[[  4  16 -14  11 -15  25 -19 -12  -4  -1  25  -4   3  -5]
 [-17  31  21  -4  -5  -2 -41  15  -9  -1  15  -7 -14  13]
 [ -4  29  26  28   6  21  -9   4  -9   0  26  10 -38   7]
 [  2  19  18  -7  18  -5 -10   4  -1   1  21   4   8 -12]
 [-21  15   4  -4   8  -8  -9  11  -6  -1   1   5 -11  10]]
=>
[[-21   2  -4 -17   4]
 [ 15  19  29  31  16]
 [  4  18  26  21 -14]
 [ -4  -7  28  -4  11]
 [  8  18   6  -5 -15]
 [ -8  -5  21  -2  25]
 [ -9 -10  -9 -41 -19]
 [ 11   4   4  15 -12]
 [ -6  -1  -9  -9  -4]
 [ -1   1   0  -1  -1]
 [  1  21  26  15  25]
 [  5   4  10  -7  -4]
 [-11   8 -38 -14   3]
 [ 10 -12   7  13  -5]]

[[  5 -10 -10 -30  17   4]
 [ -2  -2  -5  15  43  16]]
=>
[[ -2   5]
 [ -2 -10]
 [ -5 -10]
 [ 15 -30]
 [ 43  17]
 [ 16   4]]

[[ 14   5 -37  28]
 [-34  18  24  -1]
 [-31 -35 -20 -18]
 [-14  12 -29 -11]
 [-15 -12 -36  11]]
=>
[[-15 -14 -31 -34  14]
 [-12  12 -35  18   5]
 [-36 -29 -20  24 -37]
 [ 11 -11 -18  -1  28]]

[[-16 -15  -2 -29  43]
 [ 12  16  23  21 -13]
 [ -1  -4 -31  17  -7]
 [  7   3  -5  21   0]
 [  6   8  17   9  13]
 [ 13  15  14  20  -7]]
=>
[[ 13   6   7  -1  12 -16]
 [ 15   8   3  -4  16 -15]
 [ 14  17  -5 -31  23  -2]
 [ 20   9  21  17  21 -29]
 [ -7  13   0  -7 -13  43]]

[[ 27  32   5  35  11 -20  -4  -4 -31 -14  -4 -13]
 [-12 -29  14 -26 -25  11  -3   2  14 -11   3 -17]
 [ 32 -42   6   6  21   1  12  15  -6  -9 -45  19]
 [-28  35   3  -5   1   0 -24   0 -25  -1   7 -15]
 [ 30 -40  -6   3  28  -1  13  12  -3 -18 -44  16]
 [ -2  -1 -10  -3  14  44  -5  25  11  17  -8  18]
 [ -1 -20   1  -7  21  -9   3 -17 -10  26 -24   0]
 [ -2  -3 -10 -21  -4  13  -4  32  24  17 -12 -12]]
=>
[[ -2  -1  -2  30 -28  32 -12  27]
 [ -3 -20  -1 -40  35 -42 -29  32]
 [-10   1 -10  -6   3   6  14   5]
 [-21  -7  -3   3  -5   6 -26  35]
 [ -4  21  14  28   1  21 -25  11]
 [ 13  -9  44  -1   0   1  11 -20]
 [ -4   3  -5  13 -24  12  -3  -4]
 [ 32 -17  25  12   0  15   2  -4]
 [ 24 -10  11  -3 -25  -6  14 -31]
 [ 17  26  17 -18  -1  -9 -11 -14]
 [-12 -24  -8 -44   7 -45   3  -4]
 [-12   0  18  16 -15  19 -17 -13]]

[[ -2  11   6 -11 -44  19  27  -3  16   7 -10  -9]
 [ -4   8   7 -12 -42  16  26   0  13  10  -8  -8]]
=>
[[ -4  -2]
 [  8  11]
 [  7   6]
 [-12 -11]
 [-42 -44]
 [ 16  19]
 [ 26  27]
 [  0  -3]
 [ 13  16]
 [ 10   7]
 [ -8 -10]
 [ -8  -9]]

[[-20  11  14 -20  -3  -2 -15  42]
 [ -4  15  35 -29 -35 -12  -7 -15]]
=>
[[ -4 -20]
 [ 15  11]
 [ 35  14]
 [-29 -20]
 [-35  -3]
 [-12  -2]
 [ -7 -15]
 [-15  42]]
---
[[ 20 -17  14]
 [-41  12   3]
 [ 44  31 -31]]
=>
[ 20  12 -31]

[[ -2  31 -15 -18]
 [ -3  21 -12  -8]
 [ -7  -4 -18 -24]
 [  5 -13  16 -47]]
=>
[ -2  21 -18 -47]

[[  6   7 -38]
 [ 21   3 -38]
 [  4  12  -9]]
=>
[ 6  3 -9]

[[ -1  -3  -2   1   0]
 [ -1   1  -1   0  -1]
 [-37  -2 -46  -2   5]
 [ -1   3   0   1   0]
 [ -2  -5  -2   1   1]]
=>
[ -1   1 -46   1   1]

[[-11  24]
 [ 47 -30]]
=>
[-11 -30]

[[-28 -27  37  43 -18]
 [  3   6  -2  -7   5]
 [ 43  41 -27 -28  39]]
=>
[-28   6 -27]

[[-19  -6]
 [ 36  10]
 [ 29   3]]
=>
[-19  10]
---
[[-23  -8  -1 -15  -2   7  -8 -11 -21 -12]
 [-17  31  17  19  13   0   1 -16 -18  -3]
 [  2  -5 -21  -1   1 -11   1 -15  -1   6]
 [  6  36   1  31  14  -6  16 -10   2  17]
 [-11  20  13  10  11   6   4   3  -6   1]
 [-26 -46  -3 -47   1 -16 -44  11  -9 -29]
 [-13 -14 -16 -20 -11   4 -13 -14 -24 -18]]
=>
[[-13 -26 -11   6   2 -17 -23]
 [-14 -46  20  36  -5  31  -8]
 [-16  -3  13   1 -21  17  -1]
 [-20 -47  10  31  -1  19 -15]
 [-11   1  11  14   1  13  -2]
 [  4 -16   6  -6 -11   0   7]
 [-13 -44   4  16   1   1  -8]
 [-14  11   3 -10 -15 -16 -11]
 [-24  -9  -6   2  -1 -18 -21]
 [-18 -29   1  17   6  -3 -12]]

[[-10   7 -31]
 [-12   6 -27]
 [ -4  11 -39]
 [-17  -5 -17]
 [ -9   4 -35]
 [-11  -1 -22]
 [ -7   3 -34]
 [ -9  14 -11]
 [ -7   7   4]
 [  1 -10 -31]
 [ -6   2 -21]
 [ -6  11 -22]]
=>
[[ -6  -6   1  -7  -9  -7 -11  -9 -17  -4 -12 -10]
 [ 11   2 -10   7  14   3  -1   4  -5  11   6   7]
 [-22 -21 -31   4 -11 -34 -22 -35 -17 -39 -27 -31]]

[[ 14  -2 -43]
 [-33  28 -22]
 [-31  33 -28]]
=>
[[-31 -33  14]
 [ 33  28  -2]
 [-28 -22 -43]]

[[-13 -12 -16   7]
 [-23 -16 -30 -20]
 [ -2  -3 -30 -45]
 [ 14   2  10   4]
 [-20 -13   6 -38]
 [ -7 -20 -36 -15]
 [-13 -30 -20 -13]
 [-15 -11  17 -28]
 [ 10 -18 -34 -15]
 [  6 -15  -4  -5]
 [  9  27  25  17]
 [ -9 -12   0   5]]
=>
[[ -9   9   6  10 -15 -13  -7 -20  14  -2 -23 -13]
 [-12  27 -15 -18 -11 -30 -20 -13   2  -3 -16 -12]
 [  0  25  -4 -34  17 -20 -36   6  10 -30 -30 -16]
 [  5  17  -5 -15 -28 -13 -15 -38   4 -45 -20   7]]

[[-22  25 -20]
 [ -2 -16   3]
 [-28   2 -11]
 [ -5 -43 -21]
 [ -4 -33 -28]
 [-10 -18  26]
 [-13   9  20]
 [-20  30 -36]
 [ -8 -40   7]
 [ -9 -37 -22]]
=>
[[ -9  -8 -20 -13 -10  -4  -5 -28  -2 -22]
 [-37 -40  30   9 -18 -33 -43   2 -16  25]
 [-22   7 -36  20  26 -28 -21 -11   3 -20]]

[[-28  -6]
 [ 15 -13]
 [-37  -5]
 [  6  25]
 [-20  -8]
 [  1  46]
 [-25   3]
 [ 17  17]
 [ 20   3]
 [-19  -2]]
=>
[[-19  20  17 -25   1 -20   6 -37  15 -28]
 [ -2   3  17   3  46  -8  25  -5 -13  -6]]

[[-16  19  36]
 [-18 -19 -18]
 [-14 -18 -25]
 [  3  -3  -8]
 [-28   1  14]
 [-25  21  34]
 [-25 -25 -25]]
=>
[[-25 -25 -28   3 -14 -18 -16]
 [-25  21   1  -3 -18 -19  19]
 [-25  34  14  -8 -25 -18  36]]

[[ -4  -4   7  29  -5 -34   4 -25 -16]
 [ 12   1   3  16   6   1  -3   0  13]
 [  7  17   7 -17 -18  -1   3 -10   9]
 [ 22  -4  -7 -24  21  11   0  16 -18]
 [ -3  -5  -1 -44  40 -11   2  14   8]]
=>
[[ -3  22   7  12  -4]
 [ -5  -4  17   1  -4]
 [ -1  -7   7   3   7]
 [-44 -24 -17  16  29]
 [ 40  21 -18   6  -5]
 [-11  11  -1   1 -34]
 [  2   0   3  -3   4]
 [ 14  16 -10   0 -25]
 [  8 -18   9  13 -16]]
